In the data rows, zero lies at 4.5, halfway between 4 and 5.
Here are some points, one per row:
[3 6 3 4 5 5 4 5 3 7 6 3 5 7 4 8 5 4 2 5 7 8 7 3 5 5 5 7 4 3 2 3 5 6 3 7 3
 6 5 4 4 6 6 2 4 7 0 5]
[4 9 5 5 0 4 6 6 5 1 2 8 0 9 1 5 3 5 8 5 5 7 0 5 3 3 3 4 7 1 5 2 6 4 4 6 7
 4 9 4 6 2 7 7 4 5 9 5]
[4 5 6 6 5 4 2 4 4 5 3 7 3 3 6 5 5 5 5 4 2 3 8 2 5 6 2 6 6 8 5 7 6 6 1 5 5
 6 7 4 5 4 4 6 7 3 5 6]
[5 4 2 7 5 5 4 5 8 3 6 5 4 2 6 6 2 3 5 5 5 3 6 0 5 2 3 5 4 2 4 3 3 6 3 6 5
 5 2 6 3 4 2 6 5 4 5 8]
[4 4 1 5 4 3 3 6 2 3 4 3 6 4 6 6 6 5 6 4 5 3 4 8 5 2 5 4 7 5 3 4 7 6 4 3 4
 7 5 5 6 2 4 5 5 1 4 4]
[3 6 6 2 4 3 5 4 3 3 7 5 4 5 1 3 5 6 6 6 4 3 5 3 6 3 5 7 5 1 3 4 8 3 6 2 6
 6 3 3 9 3 4 3 5 5 9 4]
[4 4 6 5 4 5 4 4 5 3 5 1 4 4 7 3 7 3 2 4 5 4 8 3 7 5 8 1 6 3 7 2 2 3 3 4 2
 5 4 5 3 6 3 7 2 4 5 2]
[7 3 4 4 5 9 4 4 4 5 6 2 5 4 1 7 5 4 6 4 6 4 6 5 4 5 1 7 5 3 7 5 6 4 5 2 2
 3 5 4 3 6 6 3 3 2 4 3]
[6 4 4 6 5 5 7 6 5 8 6 4 4 4 5 4 6 8 5 7 5 4 3 6 8 2 3 5 2 3 4 5 6 2 4 3 4
 9 7 2 2 5 6 5 3 4 4 5]
[4 3 6 4 3 5 3 3 5 3 5 6 7 8 4 2 5 6 8 1 4 4 7 5 4 3 4 1 3 6 3 4 4 5 4 3 4
 6 2 5 4 5 7 5 5 3 4 6]
[7 4 5 4 7 3 6 5 7 2 7 3 4 4 4 6 2 3 3 0 4 2 3 6 5 5 6 6 5 5 4 4 3 5 5 5 0
 4 7 1 5 5 7 2 5 6 4 5]
[7 4 4 2 6 7 6 4 4 4 5 6 5 4 6 5 5 6 5 9 4 5 4 7 5 4 4 6 3 5 5 1 3 8 3 4 3
 6 5 5 7 6 8 7 7 5 3 2]
[4 4 5 3 6 5 8 6 6 6 5 6 8 6 6 8 5 4 6 4 6 4 5 5 6 7 6 7 4 4 2 6 6 6 5 7 6
 4 4 3 3 7 5 6 2 4 5 5]
[4 6 7 8 1 4 6 3 5 4 6 2 6 6 6 2 3 4 6 6 6 5 5 5 4 6 6 6 3 5 8 4 7 4 4 4 4
 3 4 4 7 1 3 7 3 6 3 7]
[3 1 3 6 6 4 8 3 4 5 4 6 1 4 5 6 5 6 3 4 3 7 4 5 3 6 0 4 6 5 5 3 5 4 6 5 4
 4 0 4 6 4 5 4 1 6 5 3]
[5 6 7 7 2 4 4 6 5 3 6 5 3 5 5 5 4 4 5 4 3 8 5 5 1 9 5 3 4 4 6 2 3 4 6 3 5
 7 4 8 7 4 1 3 6 2 7 2]
[7 6 2 6 3 5 6 2 5 5 3 4 4 4 8 7 4 4 3 4 3 2 5 1 6 3 4 4 5 5 5 7 4 4 7 4 5
 4 5 6 7 9 2 5 5 5 2 4]
[0 4 7 4 3 7 5 7 7 6 6 4 3 5 4 2 4 2 4 5 3 6 2 7 5 5 3 2 5 5 5 4 5 5 6 7 5
 4 7 7 6 6 3 2 4 3 4 5]
[7 5 4 4 5 4 3 2 4 6 5 2 4 5 3 3 2 2 2 4 5 3 5 6 6 7 8 2 5 7 6 4 7 4 3 6 7
 6 2 9 2 4 2 6 6 5 5 4]
[6 5 8 4 7 4 3 2 4 5 3 6 7 7 5 4 3 6 3 7 4 4 3 6 5 4 5 6 7 1 4 7 4 6 6 5 3
 5 4 3 0 4 1 5 5 4 3 4]
[7 6 2 3 3 5 6 5 6 4 4 5 1 4 4 3 6 5 2 4 4 4 4 3 5 5 6 4 2 5 4 7 4 9 5 3 3
 2 2 4 2 5 3 3 2 6 4 5]
[4 4 3 5 3 1 3 4 4 4 5 5 4 4 7 2 5 2 3 5 1 4 5 5 5 4 6 6 3 3 7 4 6 0 6 6 4
 0 4 7 4 4 6 4 8 4 2 6]
[2 4 4 6 2 4 8 4 2 6 4 2 5 2 3 6 4 4 5 7 6 2 7 8 4 5 4 4 4 5 0 7 2 4 4 4 2
 5 4 5 1 6 5 5 7 7 5 5]
[4 7 2 4 7 3 2 6 6 5 7 4 5 6 1 3 4 6 4 4 4 4 4 5 2 6 5 5 6 4 8 6 4 5 7 4 8
 4 4 2 7 8 7 9 5 5 5 6]
[4 6 2 7 5 4 4 5 5 3 4 6 8 4 3 5 5 7 0 5 6 5 3 6 7 5 2 3 3 5 2 4 3 3 5 6 5
 3 5 2 6 4 4 3 3 3 4 7]
[6 3 4 3 2 4 3 4 2 4 2 5 6 3 5 3 3 4 7 4 6 6 5 4 4 5 4 3 5 6 6 0 6 4 7 6 4
 5 5 1 2 7 2 2 5 5 4 5]
[4 4 5 3 5 8 3 6 7 7 3 6 3 4 7 3 5 6 5 4 7 2 5 4 3 4 5 5 8 6 3 3 4 3 4 5 4
 2 4 4 7 3 3 6 7 5 4 5]
[3 8 7 4 4 1 1 3 3 8 5 5 2 5 5 6 7 2 8 3 4 3 3 4 2 2 3 4 1 8 7 4 1 4 4 5 5
 2 4 5 4 3 3 5 4 2 6 3]
[5 1 3 6 6 5 4 2 4 4 6 5 5 4 6 4 6 6 6 4 6 3 4 2 3 4 4 3 2 3 5 9 4 3 3 6 4
 4 7 8 5 5 3 5 6 7 4 5]
[3 4 4 3 4 3 4 4 6 4 6 6 5 3 5 6 4 6 5 8 3 3 6 4 5 7 6 2 6 5 6 5 4 4 2 1 7
 4 5 2 2 3 6 1 5 6 2 4]
[5 5 4 3 7 7 6 7 2 6 5 4 8 3 5 6 4 6 4 3 1 8 5 4 3 3 4 3 4 5 2 5 5 4 4 7 5
 1 7 3 2 3 3 6 4 7 5 2]
[5 5 6 4 5 3 6 6 3 3 2 5 7 3 3 2 7 3 2 2 5 0 4 3 3 6 3 6 5 3 5 5 4 5 3 5 6
 5 4 5 5 4 4 4 4 8 2 2]
[5 4 6 2 7 3 5 3 6 5 3 2 6 3 4 4 6 3 4 3 4 8 2 5 5 4 3 6 6 5 1 5 4 3 3 2 5
 4 4 6 4 6 3 4 3 5 2 9]
[5 2 7 3 5 4 6 7 4 4 5 5 5 4 5 5 4 9 3 7 6 6 6 5 5 3 5 6 5 6 5 5 4 6 6 5 4
 3 5 7 4 4 6 2 2 5 6 3]
[2 3 4 6 4 5 3 3 7 5 3 7 7 4 6 5 5 3 3 4 6 7 3 5 6 3 3 6 3 7 4 5 7 6 6 1 4
 7 5 4 3 4 8 5 5 7 8 3]
[3 3 3 5 6 4 7 4 2 4 5 4 2 5 7 1 2 3 5 3 9 6 6 4 7 5 5 3 5 5 5 5 2 4 5 3 7
 5 4 4 3 3 5 3 7 1 2 4]
[6 5 8 8 4 5 3 3 4 3 3 4 2 1 3 4 3 2 6 5 3 6 3 4 1 2 8 2 2 4 3 5 6 3 4 5 7
 5 3 4 6 5 5 5 5 1 3 3]
[4 5 3 6 6 9 3 4 1 6 2 4 5 4 6 5 4 4 5 3 2 3 5 5 3 5 6 5 5 4 6 6 3 7 5 5 5
 5 5 6 6 3 7 2 5 4 8 8]
[5 6 2 2 3 5 3 6 6 3 1 3 4 8 2 4 4 5 7 5 0 5 1 3 4 5 3 8 4 7 4 4 2 3 6 8 4
 6 4 4 7 3 6 4 2 5 7 3]
There is one direction along which these points spread out most. Take the direction at right angles to it along which they spread out most. Go by this last direction. Where along it does each point below lie, from 0 to 99? The average is 50, and the first point in the table lies past the average. One standard deviation of the points above along it is 16.
[4 7 2 4 7 3 2 6 6 5 7 4 5 6 1 3 4 6 4 4 4 4 4 5 2 6 5 5 6 4 8 6 4 5 7 4 8
 4 4 2 7 8 7 9 5 5 5 6] 57
[7 3 4 4 5 9 4 4 4 5 6 2 5 4 1 7 5 4 6 4 6 4 6 5 4 5 1 7 5 3 7 5 6 4 5 2 2
 3 5 4 3 6 6 3 3 2 4 3] 63
[4 4 6 5 4 5 4 4 5 3 5 1 4 4 7 3 7 3 2 4 5 4 8 3 7 5 8 1 6 3 7 2 2 3 3 4 2
 5 4 5 3 6 3 7 2 4 5 2] 24
[0 4 7 4 3 7 5 7 7 6 6 4 3 5 4 2 4 2 4 5 3 6 2 7 5 5 3 2 5 5 5 4 5 5 6 7 5
 4 7 7 6 6 3 2 4 3 4 5] 46
[5 4 6 2 7 3 5 3 6 5 3 2 6 3 4 4 6 3 4 3 4 8 2 5 5 4 3 6 6 5 1 5 4 3 3 2 5
 4 4 6 4 6 3 4 3 5 2 9] 54
[4 3 6 4 3 5 3 3 5 3 5 6 7 8 4 2 5 6 8 1 4 4 7 5 4 3 4 1 3 6 3 4 4 5 4 3 4
 6 2 5 4 5 7 5 5 3 4 6] 43
[3 6 3 4 5 5 4 5 3 7 6 3 5 7 4 8 5 4 2 5 7 8 7 3 5 5 5 7 4 3 2 3 5 6 3 7 3
 6 5 4 4 6 6 2 4 7 0 5] 68
[4 5 6 6 5 4 2 4 4 5 3 7 3 3 6 5 5 5 5 4 2 3 8 2 5 6 2 6 6 8 5 7 6 6 1 5 5
 6 7 4 5 4 4 6 7 3 5 6] 39
[3 4 4 3 4 3 4 4 6 4 6 6 5 3 5 6 4 6 5 8 3 3 6 4 5 7 6 2 6 5 6 5 4 4 2 1 7
 4 5 2 2 3 6 1 5 6 2 4] 48
